In the rows, zero is written as 128.
One turn moves each row of this set onto another row. After a few examples, where does it send each row asked below?
sor: [124 122 110 106 155 102 132 142 169 116 135 112 145 122]
pibus: [132 106 129 122 104 121 126 127 146 111 162 109 136 119]
gedo: [132 101 123 116 101 122 130 134 149 107 159 111 136 122]
Koro: [107 130 123  99 145 103 141 152 161 117 144 114 147 112]
gar: [137 116 130 128 107 121 114 126 148 125 153 116 135 125]
Kera: [139 107 107 106 119 132 130 138 150 122 125 140 130  87]
Zasar: [125 102 124 112 122 119 123 144 158 144 126 127 109  98]
sevi: [133 148 123  96 139 107 124 137 153 119 141 125 121 111]
donez: [131 111 129 120 128 122 125 124 145 132 141 130 124  77]
ris: [129 122 108 107 156 105 135 137 164 109 138 116 153 113]
vagag: [140 124 114  99 133 119 125 139 152 115 135 158 138 100]
dup: [113 114 137  94 135  98 135 146 155 120 157 118 112 108]
kibu: [135 120 112 102 122 126 140 129 144 107 141 114 125  81]
dubif: [114 117 120 104 144 111 141 147 157 111 145 135 163  99]
mirim: [140 106 107 116  91 107 136 133 151 113 151 121 128 104]
siro: [113 114 125 111 146 109 133 148 161 128 140 144 159 103]
viti: [139 107 120 122 102 127 116 137 154 123 143 125 137 131]
bunos: [142 111 105 119  91 107 130 137 157 125 140 125 124 115]
sab: [143 122 114 125  97 103 126 124 150 125 149 119 125 106]
sus: [140 115 117 127  97 101 123 129 154 135 146 123 121 110]
Gase: [103 108 126 102 142 103 139 158 165 126 143 128 148 112]
Detim: [136  98 118 117  99 128 122 141 155 116 146 124 137 129]
mesat: [137  98 109 118  91 106 133 138 155 123 147 127 125 110]
Tisa: [105 113 134 111 148 102 137 145 159 127 151 130 152 101]
tav: [116  95 122 115 155  99 132 143 169 127 143 126 146 112]
duvud: [121  87 124 106 118 121 139 140 150 123 143 125 117  83]
foz: [135 115 131 126 108 121 120 124 146 117 159 111 136 120]
vope: [128 117 134 108 138 110 130 127 143 116 157 146 136  85]
bebov: [118 111 115 106 154  98 134 146 171 119 138 110 140 122]
Zuk: [139 113 125 127 106 125 113 130 151 127 146 124 137 127]
vop: [138 110 119 126  97 102 131 125 149 123 157 120 126 100]
tibe: [130 114 108 111 155 109 134 136 163 109 138 128 159 107]
gined: [117 130 113  99 142 110 137 154 164 117 133 128 155 114]
Fafib: [119  90 128  97 131 110 136 146 154 117 151 151 129  97]
Fut: [118 136 121 108 148 108 135 141 156 118 141 130 159 103]
mobo: [113 103 123 112 155  97 132 144 170 126 142 114 140 118]
sovo: [136 110 114 118  94 101 135 132 151 118 155 112 122 106]
zed: [139 137 113 108 125 124 123 133 152 130 124 117 117  97]
gav: [127 106 116 116 157 107 131 133 162 116 142 133 158 103]
kise: [133 129 113  87 131 113 140 140 148  94 147 130 133  99]
ziguz: [135  98 119 114  98 126 129 138 151 108 153 118 138 126]
devem: [128 112 108  94 116 123 138 150 157 119 126 111 111 103]
Das: [108 127 128 107 146 102 132 153 166 133 138 123 144 117]
bam: [120 116 129 108 125 112 132 135 152 129 142 101 105  93]
Gog: [119  95 120 116 155 103 133 137 164 120 146 131 154 104]
Fof: [124 121 117  85 129 108 131 157 163 120 133 129 114 123]
Kikir: [119 109 138 107 137 103 120 144 158 141 145 145 117 108]
nedo: [145 111 110 125  95 107 123 131 154 130 142 132 128 108]

bebov moves to mobo
bunos moves to sovo
Now these:
kibu moves to zed
Kikir moves to Fafib
foz moves to viti
siro moves to dubif

One turn moves each row of this set onto another row. After a few examples, where does it send each row asked below?
Fanol: [115 122 117 133 121 112 126 125 133 145 148 130 135 140 142 117 114 117
 141 143 123 113 131 136]
Zove: [143 119 124 106 136 145 142 135 135 149 114 116 131 133 129 115 128 116
 133 124 124 119 112 110]
Sipez: [114 106 140 128 134 149 140 120 122 149 140 115 128 128 121 126 141 141
  99 124 128 120 122 131]
Reg: [141 145 129 128 141 110 132 139 132 118  98 138 130 112 133 132 143 119
 128 105 118 132 133 116]
Mebam: [149 117 128 111 133 143 143 145 131 143 121 110 130 138 126 126 132 118
 133 119 113 114 123 114]
Nefo: [129 136 118 131 140 101 137 115 138 114 137 135 128 104 145 121 140 122
 124  99 110 125 140 131]
Bogiz: [124 126 122 129 142 109 142 112 139 113 144 136 157 120 138 145 133 128
 126 122 147 131 129 137]
nagev: [126 135 137 121 105 130 130 150 113 123 126 121 124 120 122 134 132 117
 128 143 139 136 116 104]
Lemu: [140 125 129 116 141 141 143 140 133 154 115 108 133 142 117 127 132 120
 127 124 113 121 119 111]
Sopi: [131 133 114 143 127  93 133 132 128 114 112 143 134 107 135 123 139 133
 122 130 142 130 121 132]
kobeb: [126 135 118 140 141 100 126 112 135 115 130 136 126 116 150 126 132 120
 121 100 111 128 145 130]
devaf: [118 114 140 131 134 151 143 118 128 140 130 112 130 133 134 121 141 142
  95 122 123 119 108 133]
gef: [113 144 148 148 113 116 123 128 131 134 126 125 110 115 122 111 129 130
 136 124 110 124 133 122]
Nuboz: [121 139 136 119 121 123 127 157 117 126 128 112 117 120 124 129 132 121
 128 143 130 131 111  99]
Ref: [112 129 119 137 126 109 130 121 138 144 149 121 131 139 147 124 115 122
 138 147 113 113 122 131]
bon: [129 126 119 119 142 125 145 128 132 130 115 129 153 107 122 127 152 120
 112 123 142 139 134 148]
giti: [108 136 127 130 130 111 119 126 139 143 155 123 133 141 139 119 114 116
 135 139 121 109 131 131]
Donem: [110 121 131 133 122 130 121 114 121 128 152 132 135 150 147 126 126 113
 105 112 134 131 115 105]
gilo: [113 105 141 132 133 151 143 126 130 138 137 118 136 134 131 134 149 139
 101 125 126 118 112 136]
Rezo: [122 137 132 113  97 131 133 146 122 118 115 120 126 120 118 130 136 116
 124 143 133 127 122 111]
gefer: [121 131 110 134 117 114 130 119 134 139 143 118 134 148 152 111 116 122
 139 134 121 115 126 136]
Fak: [140 130 126 124 151 124 125 119 140 112 128 140 141 124 132 133 142 135
 100 100 119 148 131 125]
bezuk: [139 134 128 130 143 100 139 142 131 117 102 136 142 119 128 127 143 117
 126 101 121 132 130 117]
Did: [117 118 115 135 145 116 142 107 130 117 138 133 151 122 141 146 131 125
 115 123 148 131 132 142]
Bim: [140 124 124 127 158 132 133 119 135 116 122 138 135 125 136 139 139 127
 102  94 117 137 130 122]
sof: [115 125 108 141 115 113 130 123 131 133 148 123 132 146 138 119 116 129
 141 138 121 120 134 139]
ligiz: [149 138 126 139 136 113 135 141 133 122 105 138 137 107 129 121 147 110
 124 106 133 132 123 128]
zuv: [113 120 132 130 120 125 119 123 121 124 152 136 133 157 138 133 124 118
  99 112 120 121 124 109]
vipe: [110 148 142 147 116 115 128 133 124 139 133 116 108 111 136 116 136 125
 126 134 103 125 121 120]
pel: [134 124 131 112 140 138 143 155 126 144 124 100 131 138 123 127 138 116
 128 124 120 114 117 114]
Naba: [111 122 141 126 134 151 139 116 129 150 138 112 134 135 121 132 141 131
  92 126 123 121 119 129]
nabel: [151 122 124 132 148 124 131 110 140 115 129 133 140 125 128 136 136 134
 106  97 138 135 128 122]
dab: [110 150 139 133 120 116 121 139 130 132 140 114 108 113 135 113 130 129
 124 141 106 119 125 128]
givuf: [143 109 129 108 138 144 135 141 140 143 115 122 127 132 124 122 135 122
 131 124 114 121 117 107]
teke: [107 128 130 126 132 126 116 125 126 129 157 124 135 160 132 132 122 125
  98 121 124 122 125 114]
fomat: [131 127 116 117 144 133 148 129 127 127 109 130 145 105 125 140 148 124
 116 129 147 136 128 141]
suse: [151 127 113 126 137 134 140 127 131 121 117 126 142 108 123 128 148 125
 107 117 146 142 126 142]
Kela: [130 122 117 133 134 107 140 102 139 116 139 134 146 118 139 136 137 126
 113 110 149 114 132 138]
lumad: [118 129 112 131 131  95 141 127 119 111 119 133 134 100 129 127 140 139
 120 132 140 142 130 128]
rurin: [111 126 125 124 126 128 119 114 129 130 156 132 133 152 142 135 122 114
 101 123 117 127 121 106]
kifu: [111 115 126 135 124 133 120 120 123 128 160 137 129 149 143 129 132 111
 110 107 121 130 125 110]
tofep: [117 137 113 135 127  98 135 123 123 117 114 133 133 104 135 133 137 133
 128 138 144 137 137 136]
baran: [112 117 134 122 144 148 134 130 121 151 144 107 128 136 119 123 142 131
  96 120 125 123 124 126]
gozi: [131 130 110 135 132  95 126 111 137 118 130 146 123 107 145 116 137 125
 114 107 127 121 135 128]
Lopi: [119 144 146 145 113 120 121 136 128 134 130 123 107 114 134 111 132 134
 125 132 101 123 127 131]
Gusu: [125 148 133 118  99 130 134 142 117 119 115 119 126 127 127 127 132 117
 121 134 136 128 111 103]
zaf: [123 141 124 120 109 126 135 149 111 131 120 112 123 126 122 132 135 114
 124 143 128 138 116 101]
nonur: [114 149 144 147 116 120 124 122 127 142 126 120 109 114 133 104 130 138
 130 129 117 127 124 125]

Mebam moves to Sipez
Lemu moves to Naba
tofep moves to Reg
Now these:
gozi moves to Sopi
devaf moves to Donem
lumad moves to bezuk
kifu moves to sof
pel moves to baran

